Here are some points, each followed by its number:
[ 63 -24 -17  82  31  14  77 -19 -25 -44   0  60 -29  -4  21  -6  -6] 0
[ -5  32   7  10  10 -10  30  42   5 -17   4 -13  48  31  13   3  -6] 1
[-10 -32 -11   0 -28  -3 -12 -20 -13 -20   0 -16  38  11  73 -52   8] 2
[-13   5   9 -18 -16 -12  23 -35 -28   6  12  -8  34  13  51 -20   2] 3
[  8 -13  34   4 -12  25  21 -32  16  10   5 -19  44  22  44 -27  10] 4
[ -1 -11  -3 -18   4   2 -31 -30  26 -43  16   4 -33  44   8  15 -20] 5
[ -7  50  -2  44 -15  32  26 -40 -24  10 -12   1  -3  13  29 -21 -31] 6
[-15 -42  23 -30  -7  28 -61 -33   3  74  26 -26 -24  21 -37  41  17] 7
[  0 -39  -5  59  39  -9 -14 -18  -4 -27 -29 -11 -41 -36  -8 -41   1] 8
[-28 -24 -28  -3   7 -14 -56  21  21 120 -17  -2 -19  18 -13   4  21] 9
[  5 -24  15 -11  10  25 -42 -24 -12 -15  32  -1 -18  58 -14 -22  13] 10
[-15  22  20   4   4  -6  46 -32 -19 -34  -5 -20  23  37   6 -14   2] 11
[ -2 -36   2  24  20   2 -14  30  10 -31  -3  20 -34  33 -26  -5  -9] 12
[  4 -16  35 -24  -5 -11 -47 -23 -15  84  12  -4   1 -44 -38  32  13] 13
[-11 -27   4  12 -13  39  59 -15 -22 -29 -10  21 -26  -7 -42  -4 -14] 14
[ 11 -30   7  28  18  -4  -8  17   9 -20  -3  28 -27  30 -23  -3  -1] 15
[-10  12  49 -19  -2  -2  26 -34 -24   7 -17 -15  18   2  25 -17  23] 16
[-14  12  33 -30   0   7 -40  36 127  36  -2 -21  26 -37 -22  20 -24] 17
[ 14  27  17 -34  74  15 -35  29  -4  39  18  11 -44 -38 -42  33  -9] 18
[-10  17  27 -11   6 -11  43 -25 -27 -25  -9   1  41  28  18  -4 -13] 19
[ -4 -24 -24  37   8  -2   1 -12 -10  22 -21 -24 -33  69  10 -35  10] 20
[ 18 -35 -10 -30  11  18 -37  67  69 -47 -13   4  -4 -24 -51   5   5] 21
[  6  22 -38  22  -6   6  32 -21 -32 -31  -5 -21 -19  -1   5   7 -16] 22
[-14  10  37 -12   1  -6 -37  13  24  26   1  51 -18  39   4  -5 -23] 23
[ 28   1  12  58  -9  27  60  -3  -7 -50  15 -32 -13  -8  13  -1 -26] 24
[-15   2  35  -3 -13 -12  26 -35 -16 -12 -21 -10  31  14  11 -23  35] 25
[ 58 -29  -2  -5  14  16   9 -11  24 -28 -12  60  -6 -45 -45 -18  19] 26
[-13 -10 -21 -18 -21  -1 -47  32 -22  49   2  15  -8 -45  -8  43  12] 27
[-12 -18  -9  37 -27 -19  47  43  -8 -32  18 -17 -25  28  12 -16  30] 28
[ 21  50   3 -33  88 -10  41 -15 -12 -35  25   2 -29 -24  28 -17 -16] 29
[ 16 -27 -10  73  52 -10 -48 -23  -5  -7  -9 -12 -43 -41   4 -26 -15] 30
[-24  23  18 -12 -14  -9  34  -6 -12 -31 -14 -31  18  19  27 -34 -34] 31
[-12  37   4 -27   2 -14  33  -9   8 -28   5 -21  37  24   6 -13 -33] 32
[-32  33 -19 -21 -11   3 -18  31  35 -19 -14   7  72 -27 -22 -17  -5] 33
[ -6  16   1   4   3  -7  49 -18  -1  -7   6 -15  18  34  18   3 -26] 34
[ 44  18 -27 -21  74 -13  24 -17 -24 -31  23 -12 -38 -14  32 -34  -2] 35
[  6 -37   9  37 -16 -14  38   5  -9 -29  -6 -19 -35  23   4 -14  35] 36
[-23 -16  18 -16 -25   4  29 -53 -15  12  -7 -14  35 -10  21 -17  23] 37
[ -5  27 -12  33  -6   2  40  -7 -13 -26  -6  -8 -38   5  30  24  11] 38
[ 23  21  -8 -32  74  -6  55 -31 -19 -24   4  -4 -30 -21  22 -34 -12] 39
[  2 -29 -36  34   4   7   5 -25 -10  11  -7 -15 -10  54   2  -5  10] 40
[ 16 -23 -23  -9  -7 -13 -50 -12  32  32 -15 -14 -27 -46 -28 -48 -28] 41
[ -6  -9  -3 -21   6  -6 -58  49   3  52 -14  34  12 -38 -22 -16  11] 42
[ -6  28  15   1  -5   4  48 -19 -12 -13   3   7  33  13  20  -2 -14] 43
[  -6  -16   54  -29  -10  -16  -39  -24 -127   90    0   -4    8  -38
  -20   32   25] 44
[ 15 -30 -24 -27 -14 -14 -60  30  -5  86   9  21   0 -41 -30  65  25] 45
[  4   7 -40 -31 -30  -6 -19  27  60 -13   0 -28   8 -51 -18  -7  25] 46
[ -7 -38   6   0  -7  23 -53  61  -3  13   2  25 -13 -18 -26  49   1] 47
[ -8  30  12  12 -12  -8   1 -49 -25 -20   7   1  34  22  28  -5 -25] 48
[ -1  22   2 -46 -14   7 -74  -8 100  -4 -18 -16   5 -31 -37 -10  41] 49
[-82 -17  15  25 -12  24 -41  47  -6  -5   6 -11 -23 -29 -24  73  -1] 50
[ -2  -8  26   3  -5  47  59 -18 -14 -21  17   4 -31  27 -18  12 -15] 51
[-12  29  30 -22   0  23 -74  12 -24  34   9 -20  24 -43 -24  42 -17] 52
[-28 -11  30  -4  14  12  37 -38 -31  -3  -5  -9  -2 -28   0 -21  28] 53
[ -7  -4  17 -10  -3  -9  21 -38  -2 -12   4  -7  14  21   4 -24  19] 54
[-15 -12  -3 -16  -5  12 -28  97  21  93 -11  43 -17  -1   3  13 -19] 55
[ -3 -34 -27  54  15 -22  30 -18  -9  14   0 -20 -44  63   9 -83  21] 56
[ 13 -50 -15  39   7  16   4  18  17 -18  -6  16   4  41 -13  23 -21] 57
[ 16  10 -19 -25  57   8 -56  30  15  37  -3 -10 -30 -31 -22   2 -12] 58
[  7  47  18   6   3   6  47  -9 -13 -27  16  -9  39  31  25  10 -26] 59
[  7  30  17   8   2   0  41 -16  -7 -31  13 -23  37   2  19  -4  -9] 60
[ 58 -37 -17  79  43   5  73 -22 -17 -20 -14  68  -5   8  32 -23 -11] 61
[  4  22 -30  22 -12 -23  35  -7 -14 -22   0 -23 -19  15  41 -15   2] 62
[  7  18  37 -26 -27 -25 -64   6 -31  44  -9   2  15 -40 -31  42 -22] 63
[-25  12  51 -33 -14  -6 -44  20 -17  47   7  -7  41 -46 -36  36 -24] 64
[ -4  -4 -33  62  40  36  29  71  15 -18  16  22 -27  59  27 -25  -4] 65
[  3 -28  51 -46  -4  -4 -42 -28  -1  91  -4  -1   7 -28 -32  28  36] 66
[-13  20  15 -10   2 -13  48 -26 -11 -18 -16 -10  38  35  28  12 -16] 67
[-11  34  27   0   4   0  32 -19 -15 -20  31 -22  35  15  16  -8 -18] 68
[ 14 -38  14  -1   2   7 -41 -31  -3 -12  35 -15 -34  31 -39 -92 114] 69
[  6  24  -5  26  -7  13  52 -32   0  -2   8 -13 -12  32  -7 -11  35] 70
[ 23  25 -30  21 -11   4  49  -4 -23 -25  16  -3  56  17  57  -7 -24] 71
[-23  17  42 -38  -5  -5 -55  10 -10  52 -19 -11  20 -20 -16  41 -12] 72
[-12  -5   0 -44 -20  -1 -52 -24  45  36  12  -7  56 -45 -32 -26  27] 73
[-27  35  18 -23 -17  14  30 -14  -9 -26  -8  -2  37  41  29   5  -8] 74
[ 13  24  -4 -31  38   0 -38  24   1  27  -1   0 -34 -55 -44  18   2] 75
[  6 -39  15 -15 -22 -10 -58  50  -5  19  16 -23 -39 -11 -35  18  28] 76
[-30  19  25  -7   6   6  30 -27   0 -32   2 -16  26  31  -5   0  -5] 77
[ -9  12  47  -3  14  -5  30 -57  -1   5   0 -15   0   1   8 127  18] 78
[-18  -7  19 -29 -10   1 -23 -34  54  33   4   3  51 -34 -43 -28  51] 79
[ -9 -20 -22 -13 -12  16  34 -30 -22 -10   0  -2 -27  20  16  -5  -9] 80
[-15 -19  17 -19   9  -5  28 -43 -13   8 -13   1  27  -2   9 -14  33] 81
[-12   8  15  -6 -13  -9  28  -3 -19 -21  19 -11  40  18  29  -9 -28] 82
[  4 -23  -8  42 -30   6  44  12  -1 -40  -1 -27 -36  31  -6 -26  31] 83
[-25   1  25 -23   5 -63  14 -45 -18 -11  17   0  20  -4  15   2   2] 84
[-14 -16  17  -8   9   3  37 -33   9  -2   0  -4  15  14   9 -13  20] 85
[ -6  29  13 -28 -10  -4  39 -18 -14 -24 -10 -10  48  17   3 -13  -5] 86
[-13  16 -29 -25 -25   1 -24  11  38  -8 -15 -19  -1 -56 -31 -19   5] 87
[-13  23 -37  24 -26  -6  54 -23 -34 -24  13   1 -21  18  44   2  -4] 88
[-18   3  28  -4  17  -6  33 -40 -27   5   3 -16   3  12  -5 -12  27] 89
[ -4  11  37 -24  -2 -28 -44   8  -4  27  -3  -5  39 -46 -11  34 -37] 90
[-16 -28  -4  26   6 -29  36  35  -6 -25  16 -16 -28  38 -14 -14  33] 91
[  3   2  -2 -13 -22 -13  52  -1 -19 -40  -4  -7   0  49   8 -21  -6] 92
New points follow, each followed by the number of its nearest point above.
[  9  22 -22  34  -7 -10  40 -20 -15 -22 -15  -3 -20  20  37  -4 -14] -> 62
[  0  26 -28  31  -8 -13  22  -5 -11 -30  -1  -6 -22   7  52 -17  -5] -> 62
[-15  19  -6 -14 -19   1  76 -10 -33 -48  14 -11  13  43  15 -23 -23] -> 92
[-20  43   3 -28  -7  -5  33 -15  -1 -27  -3  -8   6  22   2 -13 -36] -> 32
[   6  -34  -15   -8   -6 -122  -48  -16  -21  -43    2  -18  -24   26
  -26   15   18] -> 84
[ -5 -25 127  -7  -8  16  11  11  -5  -8  11  10  -1   0 -37  17  -8] -> 51
[ 10  16 -10 -45  28  19 -28  13 -10  23  10  16 -16 -55 -22  16  -4] -> 75
[  4 -30 -13  14   3  12 -23 -10  -8 -21 -17   0  14  17  84 -44   4] -> 2
[-10  -1 -14   5  -7  -4 -54  28  -9  57   5 -22  -9 -32 -14  53 -11] -> 27
[ -6  22 -21 -22 -16  -2 -53  51 -14  49   6   1 -38 -47 -24  40   7] -> 27
[ -16  -39   38   -4  -12  -20  -46   86 -127    5   -3  -18  -24  -16
  -31   29   29] -> 76
[  8  24 -16  26  17 -29  46 -25   7 -16  11 -16 -16  39   1  12  18] -> 70
[-12   5 -35 -19 -12   0 -26  11  37 -23 -11 -12  -9 -44 -37 -16  14] -> 87
[  3 -21   8  94  -7   0  30  34 106  -9  -2 -15  23  79 -31 -31 -20] -> 57
[-11 -11 -29 -13 -28 -23 -42  48  -2  49 -15 -10 -34 -21 -36  47   3] -> 27
[  60  -21   -6   67   43  -12 -112  -48  -11  -21  -15   77  -22   -8
   35  -34   -4] -> 30
[ 17  73 -18 -21 127  -3  43 -23 -11 -36   3 -12 -37 -30  65 -27 -18] -> 29
[  7  25  22 -20 -17 -23 -44  33 -13  36   6 -13  46 -21   7  19 -37] -> 90
[-24  -9  28  -6 -14 -26  37 -34 -19  16  12  14  33  24  46 -27  11] -> 3
[ -2 -10 -42   2  -4  23  25   3 -26 -23  -6  51   6   7  18 -40 -10] -> 80
[-10  35 -17 -25   5   6 -17  25  53 -21 -10  -1  74 -34 -23 -12 -16] -> 33
[  4  49 -33 -35 -18   7   4  10  72 -20 -13  -2  68 -48 -24 -14  -5] -> 33
[  2  -8 -12  20 -10 127  38 -33 -11 -28  -9  -3 -39  66  32 -11 -13] -> 51
[ -1 -32 -15  -5  -1 -32 -69  16   1 113   5 -15 -37   4 -29  24  42] -> 9
[ 16  31 -21  44 -11  16  64 -25   3 -23 -12 -16 -35  49 -19  10  14] -> 70
[ 60 -38   8  14  11  -3 -18 -13 -12  23  -2  82 -34 -61 -16  28  -1] -> 26
[ -6 -21 -24  -5  -4   1 -51  34 -11  42  -5 -14 -37 -38 -34  53 -11] -> 27
[  6   0  25  50  -9  24  67  14  -5 -46  11  13 -18  13  15   1 -15] -> 24
[  7 -32 -24  38  17  -1   4 -26  -7  18 -19  -7 -38  84  11 -27  23] -> 20
[ 19 -15 -36 -10  -9  48 -44 100  68  15   0  34  -2 -15 -34  -7   9] -> 21
[ 12   1  -4 -33   4  35 -29  22  21  37 -14 127 -28 -18  23 -36 -23] -> 23
[-10   5 -31   0 -26  -8 -43   7 -17  72 -19 -12 -11 -57 -26  41   0] -> 27
[-27  -1 -32 -26  -9  18 -56   0  53 -15  15 -25  79  11 -18 -29 -20] -> 33
[  2  38 -34   2 -12 -10   4 -13  39 -28   4  -3 -33  44 -23  -9  -9] -> 5
[ 16  13 -19  42 -20   5  64  -8  16 -18 -12  -1 -28  22 -20   5  33] -> 70
[  2 -24 -16  60  -5  -8  13  -5  -3  30  -7 -30 -27  65  19 -15   1] -> 20
[-13   0 -37  41  33  37  20  58   8 -26  -7  44 -34  51  17 -37  -7] -> 65
[ -7  35 -14 -45 -11  -3 -35  26  42 -20   7 -24  75 -33 -16  -4  -5] -> 33
[  0  25   4 -21 -13 -11 -21  15  62  -8  -4  -7  83 -40 -31 -25 -18] -> 33
[ 12  -3   0  49 -18  16  78  -8 -25 -22   6 -12 -12  10  14   6  -4] -> 24
[ 16 -27 -14 -14   5  -3 -59 -24  17  18 -13 -14 -20 -44 -31 -42 -34] -> 41
[  4  -8  15  14  -6  20  44 -12 -12 -30   9  18 -11  19 -20   3 -32] -> 51
[-14 -28 -20  -2  -8  18  34 -38 -13 -29  12  11 -16  14  20   4 -21] -> 80
[  1  30  -9 -32 -13  -3 -26  12  45  -6 -19 -18  70 -47 -31  -7   4] -> 33
[-21  21 -22  35  -7   3  57 -25 -17 -26  15  -2 -10  14  34  -9 -12] -> 88
[ 13 -32  13 -21 -15  39 -41  37  37  89 -14 -15 -21 -32 -18  77  24] -> 45
[  -2  -18  127  -42  -10  -12  -41  -29  -14   95 -127   -2   -5  -51
  -18   30   26] -> 66
[ -3   0 -30  34   0 -15  47 -13  -9 -19   2 -14 -11  19  55 -13 -11] -> 62
[  0 -15 -18  52  47  38   5  64   7 -30  12  28 -28  88  41 -19   3] -> 65
[-10   8 -18  56  49  17  -6  52  -2 -22 -11  25 -27  57  24 -21   1] -> 65
[ -3  -3 -23 -22 -19 -19 -53  35 -22  54  10 -11 -33 -39  -9  33  -4] -> 27
[ 14  -6  10  56 -17  35  72   2  -9 -48  22 -26  -6  18   7  33 -22] -> 24
[ 13 -16   9 -21   2 -22 -42  26  17  67   7  50 -22 -26 -29  47  32] -> 45
[ 33 -16   4 -41 -19  43 -35   8   7 -10  -7  -3 -16  41  12 -11   0] -> 10
[ 29  20 -23  17  10  -6  43 -18  22 -18   8  46 -31  24 -21  18  19] -> 70
[-11  20 -15 -20  -5  15 -33 -32  17 -31 -14  -4 -22  11 -15 -24  -7] -> 5
[ 17 -10 -25  65  40  41  17  52  15 -40  -3  19 -12  70   0  11  -4] -> 65
[ -1  14 127   3  11 -10 -32  12 -15 -21 -21   0  -9  16  19 -22   1] -> 16
[ -1  37  -9 -48   0  -6 -32   4  61 -10 -10 -16  73 -28 -21  -9 -29] -> 33
[-20  22 -24 -42  -2 -13 -26  32  52  -8   1 -13  81 -41 -16 -13   0] -> 33
[  4 -38  25 -10  -5  -9 -52  74  -3   9  -3 -15 -29 -46 -31  30  23] -> 76
[ 43 -52   8  28  20   3 -35 -13 -30  38   5  90 -10 -41 -21  21  -6] -> 26
[ -8 -15  13 -30  17  18  14 -13  31  -6   7  13  13 -11  38   3  25] -> 85
[ 68 -12 -21 -25   8   3  21 -19  18 -17 -11  72  10 -37 -18 -22  -8] -> 26
[  2 -12 -17 -25  -9 -16 -28  28   0  45  -5   2 -25 -36  -1  35  -4] -> 27
[ -6 -27   6   1   7   1 -60  63  -1  22  -1  30 -27  -8 -40  51  13] -> 47
[-21  20  20 -43 -13  -5 -52  21 -12  39 -10 -22  28 -28 -11  30  -7] -> 72
[-24  27 -11  27  -5  -9  45   2  -1 -37  -5  -7 -27  18  29   9  -5] -> 38
[-29 -15  -7 -21  -1   4 -50  24   4  41   0  -5 -35 -54 -20  46  19] -> 27
[-31  32 -12 -44 -11   8 -14  21  39 -25 -10 -11  68 -18 -17 -25 -29] -> 33
[  2   7 -29  33   3 -17  32 -24 -18 -21   8 -16 -26   9  38   2  -2] -> 62
[ -3 -53  16 -42 -17  43 -41  -3  -3  15 -18  21 -46 -31 -43  51  -2] -> 47
[ 54  14 -14   0   2  12  67  62 -18 -33 -24  10 -17  16  72 -12   4] -> 62
[ 32  54  -3 -24  73  -7  18 -13  -6 -31   0   6 -12 -28  30 -24 -12] -> 29
[-20  16 -30 -34   0 -25 -42   9  44   7  -8 -15  89 -31  -8 -11   7] -> 33
[-26 -55  16 -19   1  -5 -42  59   0  20  -5  23 -36 -19 -44  55  -3] -> 47
[-20 -39  13  98  -3 -22  16  22   8 -14 -13  -4  22  74 -21 -20 -16] -> 57
[ -1  -8 -22  55  28   8  15  55  -9 -21  -7  21 -41  71  36 -21   7] -> 65
[-12  31  16  -3   3 -21  51 -22  -7 -42   1 -18  30  -2   7   1 -11] -> 60
[  3  -4 -45 -14  -7  -8 -38  27  -6  43 -11 -11   1 -31 -20  47   7] -> 27
[-13 -13  12 -21  -4  -2  13 -34 -33   1  10   2  51  12  36 -20  21] -> 3
[-20  -7 -21 -38 -13  39 -61  56 -11  69 -11  55   2 -56 -19 -37 -26] -> 42
[ 49 -46 -21 -19  19  18  19 -48  10 -16  -2  56   6 -31 -18 -26  19] -> 26
[ 21 -12  29  27  -7  28 -44  53 110  -1  13   0 -19 -11 -15  78 -14] -> 17
[ 26  19 -20  47   9  15  67 -23  -4  -2  -2  -7   4  25 -14   6  18] -> 70
[ -8  34  27 -10   8  -1  29 -22 -27 -28  20 -15  16  26  31 -23 -23] -> 68
[-25 -14   8   6 -28  38  32  -5  30   3  -9  -6 -41  15  37  49  22] -> 38
[  0  18 -17 -31 -15 -12 -32  -5  47 -13   8 -13  77 -30 -17 -21 -20] -> 33
[ 45 -24 -30  64  51  10  78 -23 -17 -19 -14  75 -11  -2  36 -11  -5] -> 61
[   3  -36  -31   -9   -6  -17  -58   17   10  111   15   -4  -26 -127
  -36  127   23] -> 45
[ 13 -15  21  14  -1  28 -32  44  -5   4 -16  -4 -30 -38 -15  57 -25] -> 47
[ -6 -14 -48   0  -6  34  17  -7 -23 -39   8  38   9  -4  19 -24 -17] -> 80
[-14 -13 -16   0   3   7  39 -22 -10 -42  14  15  -3  13   6   5 -27] -> 80
[  8 -41  37 -39 -15  31 -60  53  10  -2  -5  11 -27 -23 -31  37 -15] -> 47
[ -4  16 -19  37  -9 -13  70  -7   4 -29  12 -16 -48  23  37 127   3] -> 38
[ 16 -40  -2  -4  -6  22 -50 -42   9 -36  30 -14  -8  71 -27 -29  20] -> 10
[ -5  12  -2 -23 -35 -27 -35 -24  56 -18  -3  64  43  51  22 -46 -25] -> 23
[  3  12  -5 -29 -14 -13 -30  -1  52 -27 -10 -16  89 -42 -13 -19  -6] -> 33
[  5   2 -26 -12 -20  -2 -40  32 -20  47 -23 -13 -34 -29 -11  33  18] -> 27
[-22 -29  16  86 -10 -13  10  19   8   7  11  -5  19  54 -24 -10 -17] -> 57
[  1  -5 -22   1  -1  25   7 -17  -2 -10  -9  70 -17  -4  24 -40  -8] -> 80
[ -9 -31 -29 -13  13 -13  28  10 -18  -9 -11 -14 -13  14 -12  23   8] -> 80
[ 33  45 -20 -21  43  -4  60 -11 -19 -33   2 -17 -27 -20  19 -29 -11] -> 39
[ -4 -49  -6  -2  -1  22 -57  68  21  14  11  37 -17 -27 -46  53  11] -> 47
[-16   8  32 -27 -25 -16 -34  28  -6  42   8 -11  10 127 -28  39  -9] -> 23
[ -6  -8 -11  -6 -19 -19 -53  20 -14  43   1   9 -30 -41  -7  55  22] -> 27
[ -7  32 -11 -22 -12  -4 -13  19  33 -23  -9  -4  72 -42 -34 -20 -18] -> 33
[ 59 -37 -12  68  60  13  74 -20 -19 -24  -6  49  -2 -10  43 -22 -12] -> 61
[ 14 -30  31  20   5  33  48 -28  -8 -30  15  18 -30  23 -40   2 -12] -> 51
[ 12  -3 -25 -21 -16 -17 -45  30 -13  48   0  -2 -22 -40 -35  46  13] -> 27
[ 26 -15   1 -23 -14  19 -14 106 -25 -10 -22  22 -36 -32  18  -6  -3] -> 47
[ 12  -5  -1  55  -3  16  61  16 -29 -30  16  -7 -10  20  23  17 -31] -> 24
[-15 -35  -2   9  11 -14 -48  59  10  20 -23  53 -22 -44 -29  53   5] -> 47
[ 11  20 -20  41 -21   0  22 -19  -2 -15  17 -19 -16   2  36 -15   2] -> 62
[ 18 -51  15 -29 -13   5 -75 -18   8  63  22   7 -11  37   9  27  23] -> 7
[  1  21 -27  49  -2 -12  34 -27   0  -4   1  -1 -18  18  37  -9 -14] -> 62
[   9  -20 -127    6   -1    3  -34   46   -2   -2   31   16  -15  -44
  -10   59   -5] -> 27
[   4    5  -29   38   13  -11   41   -5  -20  -32  -19   -2  -23    8
   46 -127   -4] -> 56
[ 15  -2  17  58  -7  21  48  33 -22 -21   6  -5  -5  -7  27  15 -21] -> 24
[ 12  -8  23  16   5   9 -36  48 -17   0 -10 -13 -21 -56 -19  65  -4] -> 47
[ 10 -13 -11 -36 -18  39 -25   4  20 -28 -13 -17  21 -39 -38 -35   7] -> 87
[-18 -12 127 -15  -2 -22  13 127  -1  -5   0  -3  27  -9  22 -23   7] -> 1
[  9   4 -29  67  42  21  26  44  17 -31   4  35  -4  62  18 -38  -2] -> 65
[ -24   29   32  -25   -3   -2   39  -19    0  -20   -1    2   34   32
 -127   11  -23] -> 77
[ -4   5  34   2  16 -16  35 -47 -23  -6  23  -6   8   7  34   5  23] -> 89
[ -16  -31  -26   -1    8   33  -35  113   16 -107   10   39  -19   -1
  -15    4  -10] -> 21
[ 71  16  10  -4  25  11  57  54 -13 -27 -10   0  -3  32  95 -20  -1] -> 71
[ -5  23 -17  13  -3   6  41 -24 -32 -20 -10  -6 -26  19  11   0  -7] -> 22
[ 51 -26  -9 -27 -24  18 -42  43  77  44  10 -18  21 -28 -20 -11   8] -> 46
[-12 -20 -13   8   3  12 -41 102  25  80   1  33 -22  11 -32  23 -15] -> 55
[ -7   8  -9 -40 -29  41  -4  25 100  22   2 -12   6 -48 -27  15  43] -> 46
[ -1  15 -21 -21 -10 -17 -28  19  55 -25   7 -10  89 -37 -24 -34 -20] -> 33
[ -9 -15  -7 -15 -23 -18 -22  25 -18  46   5   9 -21 -45 -20  49   5] -> 27
[  0 -32 -17  21   2  18 -37 118   7  59  -5  45 -23   0 -34   9   4] -> 55
[-18  38   3 -47 -21  -7 -19  29  50 -20  16 -14  75 -51 -16 -22 -14] -> 33
[ 15  10  20  66  -7  32  68  28 -31 -42   4  -3 -28  23   8  23 -18] -> 24
[ 19  16 -13  19 -13   5  52   0 -17 -28  25  51 -27  31 -24   9  43] -> 70
[ 10 -35 -22   5 -10 -24 -26 -12 -17 -18 -14 -18 -10  38 -26   1  26] -> 40
[ -3  20  -2 -32 -21  -7 -32   5  54  -3  15 -21  72  -5 -36  -6 -15] -> 33
[  3  32 -17  26   4   6  49   2 -11 -14   1 -17 -23   9   2   9  12] -> 38
[ -6 -24 -27  52  42  33  22  53   7 -21   1  35 -19  60  19 -22 -12] -> 65
[  0  -3 -24 -20 -17  -5 -64  25   4  27  -8   4 -21 -37 -32  51   5] -> 27
[ -2 -52   0 -10  -5 -25 -59  24  29 101 -15 -13 -31  -5 -35   3  -1] -> 9
[ 22  15 -43  57 -10 -10  40 -18  -6 -26   4 -21 -22   7  37  -3   1] -> 62
[  4  -9 -18 -24   6 -12 -41  15 -25  41   7 -13 -35 -41 -17  37  14] -> 27
[  6  -3  12  21  -5  33 -52  46 -11  -8  -2   0  -9 -66 -20  73 -27] -> 47
[-10  -3 -30  56  36  15  27  39   4  -9 -11  26 -29  48  29 -11   7] -> 65
[  -8  -51  -15   -4   -5   13 -127   33   15  116   -4   -1  -14    9
  -24   15    3] -> 9
[ -3  -7 -27 -32   1   4 -51 -14  -5 -41 -20 -27 -13  47   1  35 -13] -> 5
[  0 -22  -4   3  10  14 -55 103  27  74 -20  51 -24   0 -41  23  -1] -> 55
[ -3  10 -25  29   8  -6  44   7 -25 -31  -3   0  -9  21  26 -13  -2] -> 62
[-26 -32 -14 -37 -18 -10 -54  60 -11  81  26   9   5 -29 -32  77  27] -> 45
[-10 -36 -18 -20 -15  17 -51 -14  33   2 -26 -25  -5 -37 -29 -59 -21] -> 41
[ -8  19 -31  31  -6  -9  29  -8 -23 -25  13  -9 -38  16  27 -16  -1] -> 62
[ -6  40  -8 -38 -18 -13 -18  22  28 -11  18 -14  65 -45  -6  -6  -1] -> 33
[  9 -39 -12  -4 -17  28 -44 -12   2 -21  28  -2 -11  51 -11 -16 -13] -> 10
[  32   48  -20  -18   34  -13  -52   18 -127   21    9   13  -28  -58
  -13   21   -3] -> 75
[  6  12 -26  35 -19  15  54 -22  -5 -13  15   1 -33  19  -3  -4  28] -> 70
[ -1  15  15 -10  -5  -4  60 -10 -16 -31  -2  -7  -9  69   0 -15 -23] -> 92
[  7  24   3  33 -16  10  44  -5   1 -12   7 -22 -15  39   2  10  18] -> 70
[ 11   0  14  67 -15  29  67   7 -12 -26  15   1  -1  -3  18  19  -2] -> 24
[ 10  15  13  49   4  27  80  -3 -22 -28   0  -2 -27  -1  21  18 -30] -> 24
[  2   1 -38  22   7 -10  23 -24   1 -12  -1 -11 -17   9  22   2  19] -> 62
[-11 -26 -19  22  -6   5  55 -36 -15 -36   7 -16 -26  67  10  19 -19] -> 80
[ -7 -35 -33 -27  -3 -13 -58   2  67  49  -9 -23  -6  -7 -24 -27  25] -> 41
[ -4  -7 -40 -13 -18   5 -27 -30   5 -40 -12  -5  -5  48   6  17 -18] -> 5
[ 14 -24 -11  51  -5  47 -25 -39 -17 -27 -10  46 -19  50  33 -30 -17] -> 40
[  60  -19  -22  -20   -7   14    7  -10   19  -13   -6   67    5 -120
  -17  -21    4] -> 26
[  1 -21 -11 -21  -4  15  39 -17  -7 -21   7  25 -11  19  19  -6 -21] -> 80
[  9 -28 -22  44  11 -13 -14 -18  -1  16 -22  -7 -24  67  17 -27  23] -> 20
[ 47 -36 -32  77  31 -21  67 -34 -22 -18 -12  63 -26  -1  60 -29 -29] -> 61
[ -7  21 -16 -37  -6 -14 -19  11  57  -8  -1 -16  84 -23 -21  -4 -19] -> 33
[-31 -11  10 -39   3  11   9  -9  23  -1 -14  31  -5  -1  30 -14  13] -> 85
[  2  10  -4 -14  -3  43 -12  10   0  15 -11   1 -25 -24  43 -42 -10] -> 80
[ 21 -13  19   7 -14  32 -25  58 -13 -10  15   6 -36 -37 -27  63 -20] -> 47
[  0 -43   8  -7 -17  34 -42 -35   2 -16  24  -5 -16  67 -25 -11  11] -> 10
[  2 -27 -38   7 -13  -7 -48 -24   6 -30  10 -18 -29  13 -28  19  23] -> 5
[ -5 -37  24 -13  -9 -16 -60  79  14  33  11 -11 -22 -20 -38  22  38] -> 76
[ -4 -28   3  75  34 -11 -25 -38 -33  -6 127 -18 -26 -44  -3 -35 -33] -> 30
[  8  17 -10 -24  -7  -8 -21  -2  60 -21  13 -10  79 -30 -30 -17 -17] -> 33
[ 31  21  -5  39   2  10  50 -27   9 -11  13  -7 -13  41  -1 -21  13] -> 70
[-23   9  -6 -22 -12  -5 -47  27 -25  37   5 -15 -22 -23 -27  40  26] -> 27
[-25  18  -9 -25  -9   8 -51  47 -23  46  -3   3 -21 -51 -28  36  10] -> 27
[-14  25  -1 -39 -16  -8 -30   9  62 -40  -4 -16  63 -35 -26 -23 -24] -> 33
[-18  -8  -1  -8   9  -5 -80  32  -2  64 -22  28  11 -39  -6 -13  22] -> 42
[-14 -13   1 -24   9 -21 -37 -46  56  32 -11  10 -56 -30 -18 -39  31] -> 41
[ -6  -7 -40 -46  -8  16 -41  11  33  -5  -2  43  55 -43 -25 -41  -8] -> 33
[  2   3  -6 -11  20   1  -4  -4 -12 -21   1  22   6  13  40 -44  20] -> 54
[  2  32 -19  18 -10  17  55 -15   3 -27  -6  -8 -16  28   2  -6  25] -> 70
[  3   8 -31  14 -11  -1  43  -2 -24 -35  12 -19 -11  17  36  -7   9] -> 62
[  0  -3 -14 -11 -18 -22 -55  35  -4  55  18   3 -16 -40  -9  39  -1] -> 27
